[[460, 632, 163],
[-245, -280, 60],
[118, -141, -416],
[463, -583, -521],
[193, 399, -587]]
:
[[-280, 60],
[-141, -416]]

[[-429, -521, -499],
[62, 227, 203],
[-109, 74, 690],
[-43, 36, -259]]
:
[[227, 203],
[74, 690]]

[[-219, 226, 235],
[332, -151, 15],
[-565, 654, 29],
[65, 214, -440],
[-624, 49, -223]]
:
[[-151, 15],
[654, 29]]

[[51, -563, 5, -112, -397],
[-102, 208, -105, -17, -76],
[-117, -216, -128, -74, -223]]
:
[[208, -105],
[-216, -128]]

[[425, 491, -529, -408],
[447, -524, 510, -468],
[-435, 355, -262, 197]]
:
[[-524, 510],
[355, -262]]

[[41, -261, 205, 154],
[-642, 94, -179, 246],
[-383, 383, -362, -76],
[-226, -39, -11, 132]]
:
[[94, -179],
[383, -362]]
---
[[609, -35, -338, 68],
[230, -531, 374, 73],
[-620, -96, -46, 487]]
:
[[230, -531, 374],
[-620, -96, -46]]

[[-457, 277, 243, -642, -260],
[-98, 297, -33, -246, 95],
[81, 150, -36, -415, 244]]
:
[[-98, 297, -33],
[81, 150, -36]]

[[-44, -48, -72, -208, -444],
[-35, -256, -52, 5, -519],
[-35, 121, -99, -214, -106],
[-16, -237, -39, -438, 250]]
:
[[-35, -256, -52],
[-35, 121, -99]]

[[-11, 75, -229, -524],
[3, -421, 253, 332],
[177, 193, 385, -401],
[-159, -148, 375, -93]]
:
[[3, -421, 253],
[177, 193, 385]]

[[197, -141, -108, -218, -179],
[167, -407, -162, 274, -88],
[245, -539, -210, 106, -230]]
:
[[167, -407, -162],
[245, -539, -210]]

[[350, 25, -68, -204],
[42, -188, 182, -4],
[494, -381, -93, 141],
[302, -71, -229, -146],
[-319, 341, 126, -46]]
:
[[42, -188, 182],
[494, -381, -93]]

[[-84, 62, 250, 257],
[-15, -97, -46, -154],
[-45, -71, -241, -89],
[28, -51, -327, -581]]
:
[[-15, -97, -46],
[-45, -71, -241]]

[[11, 416, 269, 582],
[-603, -261, 445, -75],
[-404, -390, 102, -607]]
:
[[-603, -261, 445],
[-404, -390, 102]]

[[15, 603, -258],
[163, -42, 145],
[-43, -280, 181],
[302, -518, -211],
[26, 151, -210]]
:
[[163, -42, 145],
[-43, -280, 181]]
---
[[-280, 33, 216, 70, -155],
[23, -213, -450, 1, -265],
[-363, -44, -592, 431, -457]]
:
[[-280, 33],
[23, -213],
[-363, -44]]

[[-3, -543, 575],
[-321, -356, -641],
[-107, -191, -233],
[-306, -239, -82],
[496, 75, -207]]
:
[[-3, -543],
[-321, -356],
[-107, -191]]

[[317, -520, 278],
[6, 160, 27],
[-230, -281, -153]]
:
[[317, -520],
[6, 160],
[-230, -281]]

[[-92, -241, -440],
[172, 60, 533],
[-219, -510, 506]]
:
[[-92, -241],
[172, 60],
[-219, -510]]

[[389, 65, -544, -274, -244],
[-23, -246, 222, 40, -50],
[206, -119, -10, -134, -115],
[203, 107, 40, -135, -157],
[-157, 0, -278, 135, 259]]
:
[[389, 65],
[-23, -246],
[206, -119]]

[[52, 363, -109],
[-435, 22, -119],
[270, -621, -5],
[-130, -176, -58]]
:
[[52, 363],
[-435, 22],
[270, -621]]

[[118, -334, -105],
[-43, -290, -546],
[-151, -29, -201],
[-136, -103, -61]]
:
[[118, -334],
[-43, -290],
[-151, -29]]

[[248, -491],
[399, 25],
[-105, -21],
[-504, -357]]
:
[[248, -491],
[399, 25],
[-105, -21]]
---
[[-379, 154, -176, -19],
[277, -560, -574, -36],
[-297, -128, -156, -51],
[132, -651, 6, -37]]
:
[[277, -560, -574],
[-297, -128, -156]]

[[-122, -2, -507, -291],
[165, 168, 198, -160],
[69, -93, 17, 46]]
:
[[165, 168, 198],
[69, -93, 17]]

[[-320, 224, 267],
[194, 398, -103],
[309, 88, 128],
[-316, 73, -153],
[-368, 493, -211]]
:
[[194, 398, -103],
[309, 88, 128]]

[[89, -31, 101, 4],
[155, -323, -342, -154],
[522, 322, 288, 130],
[128, -16, -81, -55],
[-32, 292, 270, 142]]
:
[[155, -323, -342],
[522, 322, 288]]

[[-508, 400, 77],
[-234, -599, 15],
[417, -508, -93],
[552, 331, -46],
[572, -310, -104]]
:
[[-234, -599, 15],
[417, -508, -93]]

[[-274, -378, -131, 60, 7],
[65, -180, -230, -581, 138],
[-292, -58, 97, -65, -147]]
:
[[65, -180, -230],
[-292, -58, 97]]

[[-92, -184, -127, -620, 540],
[246, 404, -621, -47, 525],
[163, 145, 509, -59, 15],
[64, -151, 26, -293, -281]]
:
[[246, 404, -621],
[163, 145, 509]]

[[207, -275, -406, -623, 470],
[-185, 472, 508, 538, -569],
[198, -434, -498, -559, 567],
[-118, -233, -20, 380, -1]]
:
[[-185, 472, 508],
[198, -434, -498]]
